(in the rows, 128 means zero)
Each named move below is a turn or a mirror, shown by a few rows before and after it. Which moves, in which order, take the first row of each later pair to the second? The first pair is answered.
A:
[151  78 106 144 158 150 121 117 115 106 165 109 111  89 121] |-> [155 131 119  97 139 137 167 155 140 144 185 133 129  85 132]
[137  85 106 145 125 157 132 120 115 100 163 123 175  62 151] |-> [139 112 113 120 112 149 159 141 126 121 171 137 188  63 155]
[109 102  99 107 106 113 200 126  60 129 117  67 185  86 115] |-> [107 100  97 112 106 116 193 122  55 125 115  65 183  89 116]
[148 145 115 111 171 141 164 162 135 150 180 125 107  87 111] |-> [145 104 106 147 187 155 127 136 119 122 166 108  93  87 104]
L:
[121 114 123 135 173 138 134 120 114 130 138 100 109 113 116] |-> [105 111 121 141 165 136 127 117 105 124 116  96 118 122 120]
[122 118 133 132 155 142 137 115 126 122 161 118 113 107 124] |-> [108 120 128 131 156 139 141 116 115 125 144 105 119 105 127]
[179 104 119 156 123 114 122 143 160 104 157 116 160 106 124] |-> [175 105 113 148 132 108 138 146 149 109 149 103 165  94 120]
[142  96 126 143 127 127  94  99  93 127 135 115 112  63 145] |-> [136  99 127 146 126 124  93  98  89 125 124 111 115  62 145]
G:
[130 111 138 130 143 157 159 126 133 131 180 116 126 122 144] |-> [124 143 149 109 134 150 169 135 143 146 161 121 128 140 146]
[143 131 140 135 131 141 131 115 117  85 133 103 113 153 135] |-> [146 132 140 132 111 139 139 126 116  86 146 116 136 141 151]
[ 95 147 149 128 171 126 107 125 145 151  73 117 105 175 111] |-> [134  63 121 171 161 145  86 113 117 105 142 115 126  97 138]
[120 144 116 122 139 118 148 137 122 138 112 114 140 111 120] |-> [122 133 110 132 149 122 143 127 121 132 108 106 130 106 115]
Q:
[162  98 118 134 127 134 103 124 132 133 136 130 142  60 145] |-> [162  94 115 133 130 132 104 125 132 130 134 128 143  60 143]
[123 141 152 127 140 144 103 123 140 100 153 141 107 158 139] |-> [120 142 153 126 124 138 105 124 135  98 150 149 119 159 144]
[132 135 130 102 137 116 147 142 100 149 142 124 121  89 100] |-> [136 135 131 102 137 118 147 141 104 150 150 127 116  89 102]
Now pairs of rows:
Between the rows of a pair lie 2 to 3 moves.
[145 132 137 146 109 148 128 134 144 124 165 150 115 144 136] |-> [137 120 140 162 115 149 111 122 137 109 149 148 119 157 132]
A, G, A
[149 153 150 135 102 142 120 136 152 123 169 164 143 161 147] |-> [149 125 144 159 130 149  86 107 141 107 147 145 110 172 125]
G, Q, G
[160 122 159 145 138 153 105 108 150 130 122 111 108 119 153] |-> [139 153 165 124 122 138 116 124 152 148  92 118 124 140 158]
G, Q, G
[150 140 133 117 149 130 136 132 152 144 141 137 103 134 117] |-> [149 107 128 143 144 136 100 114 137 121 136 133 107 136 119]
Q, A
[176 121 146  93 146 113  85 101 137 172 136 151  70 118  97] |-> [169  97 149 114 102 105  51  93 124 146 123 167 103 120 123]
Q, Q, A
[ 93 148 113 110 112 103 133 129 105 142  77 117 147 145 125] |-> [108 156 113  91 103  99 157 148 114 154 109 127 152 120 135]
A, G, A
[171 138 121  93 122 130 165 155 164 154 170 152 119  85 133] |-> [153 111  87 111 173 132 156 130 127 146 128  97 102  67 111]
L, G, G
[ 99 155 145 135 119 137 145 137 129 133 124 136 152 178 146] |-> [115 112 137 166 115 149 116 117 117 108 150 141 144 167 151]
L, A, G
[152 111 145 180 121 150 114  96 139 109 175 154 134 154 157] |-> [129 150 163 162 119 140 111 104 149 132 136 159 126 196 146]
G, G, Q
[113 143 131 132 110 129 119 126 119 110 121 142 168 118 153] |-> [134 151 150 125 130 140 107 119 150 118 138 159 115 152 124]
G, L, L
[ 93 153 121 104 114 123 152 145 128 136  89 129 130 139 127] |-> [103  94 104 143 111 134 122 122 105 100 109 118 141 108 135]
A, G
[ 83 129  84 142 129 139 133 142  98 121 100  81 187 124 144] |-> [ 79 153  91 130 131 136 146 151 110 135  91  90 180 141 135]
G, A
[131 154 152 109 145 122 117 125 133 112 145 161  95 140 138] |-> [122 146 151 119 122 115  99 121 126 100 131 169 112 140 149]
A, Q, Q
[131 141 154 118 112 103 108 150 140 157 116 178 118 157 123] |-> [149  99 139 135 107 112 104 147 130 135 157 180 133 110 143]
G, G, A
[130 100 133 148 130 138 121 129 131 108 156 136 141 118 140] |-> [118 101 119 144 144 129 139 135 115 117 140 114 146 102 139]
L, L, L
[130 167 133 115 115 139 189 139 132 124 151 117 176 107 155] |-> [119 117 109 159 140 148 143 101  96  86 123  86 161 104 144]
Q, A
[100 133 130 143 125 140 114 116 114 110  91 124 144 158 137] |-> [127 150 148 125 102 143 128 138 142 118 138 162 144 154 146]
L, G, A
[109 142 144 143 107 139 150 125 131 112 156 135 160 156 151] |-> [105 130 145 157 129 144 124 110 126 100 137 119 134 172 133]
A, G, G
[101 135 182 144  76 113  58 124 125 135  73 161 123 171 119] |-> [112  77 152 173  90 121  43 107  95 108  90 135 124 123 123]
Q, G
[104 176 153 114 120 128 154 136 123 156 110 113 165 144 144] |-> [115 128 130 149 171 143 124  98 100 134 107  71 126 129 118]
Q, G
[141 165 141 113 123 127 159 106 146 137 121 163 147 157 152] |-> [157 109 123 150 153 144 118  71 131 106 134 144 116 145 137]
L, A, L
[128  82  96 152  93  81  20 100  73 107  23 116  84 140 112] |-> [143 132 108  97   5  61 105 174  97 141  91 177 178  79 179]
G, A
[ 91 166 126 135 111 122 141 118 123 117 126 104 161 144 146] |-> [108 161 122 126 116 127 160 128 130 122 156 107 160 120 149]
G, G, A
[171  86 142 126 132 114 103 129 171 120 166 142  86 126 118] |-> [130 134 152 106 124  90 109 139 171 144  98 139  96 174 111]
G, Q, G
[127 104 106 126 140 110 129 101 110 138 116 104 107 101 106] |-> [115 137 115  99 117  97 156 125 117 153 107 116 137 110 122]
G, Q, G
[104 127 110 162 128 144 107 108 106 109  82 114 147 158 150] |-> [131 137 121 151 175 157 118 109 134 128 108 115  87 168 116]
A, G, Q
[110 104 129 166 109 103  60 106 110 111  71 124 115 154 131] |-> [125 149 157 130  65  95  89 142 143 131 103 172 136 163 153]
G, L, G
[152  87 109 135 159 131 106 115 121 114 137 113 103 102 105] |-> [147 144 125  93 159 117 137 145 148 154 120 126  93 131  96]
A, Q, G
[139  88 113 128 160 130  98  99 127 102 108  95  79 123  96] |-> [134 123 108  93 170 121 145 125 131 133 100  81  87 108  95]
A, G, L
[113 130 138 139 116 107 102 122  95 119  87 130 174 137 138] |-> [116 164 148 112 117  99 130 139 109 140  94 138 168 143 135]
G, A
[106 101 116 149 108 132 125 122 106 100 107 107 177 100 149] |-> [ 93 120 122 146 144 133 117 110 112 110  72  91 138 142 115]
G, G
[116 120 146 117 121 157 150 134 162  87 171 179 120 153 127] |-> [101 129 149 119 133 157 135 123 156  84 142 171 109 176 115]
A, G, G
[149 101 143 144  97 162 118 113 133  89 170 131 117 121 146] |-> [128 121 153 141 124 159 103  99 133 100 123 116  83 164 119]
A, G, A
[117 118 126 138 103 105  96 111  94 136  72 109 137 137 116] |-> [130 142 131 107  78  96 136 140 109 155 105 132 166 115 140]
G, A
[108 137 114 113 161 134 171 125 122 134 106  95  97 111  81] |-> [110 153 119 102 126 123 196 149 128 142 127 119 134  96 108]
G, A, G
[ 65 172 125 119 125 130 152 134 116 129  59 103 166 178 143] |-> [101  96 110 169  89 151 123 124 103  81 135 127 198 117 179]
G, G, L
[158  97 119 140 120 134 117 123 127 108 160 144 111 104 132] |-> [140 150 142 117 127 122 116 126 145 135 119 155  90 160 114]
G, G, Q
[152  90 104 135 139 159 144 125 121  87 222 107 125  78 141] |-> [119 194 143  71 122 131 193 165 163 146 172 128 127 148 131]
A, G
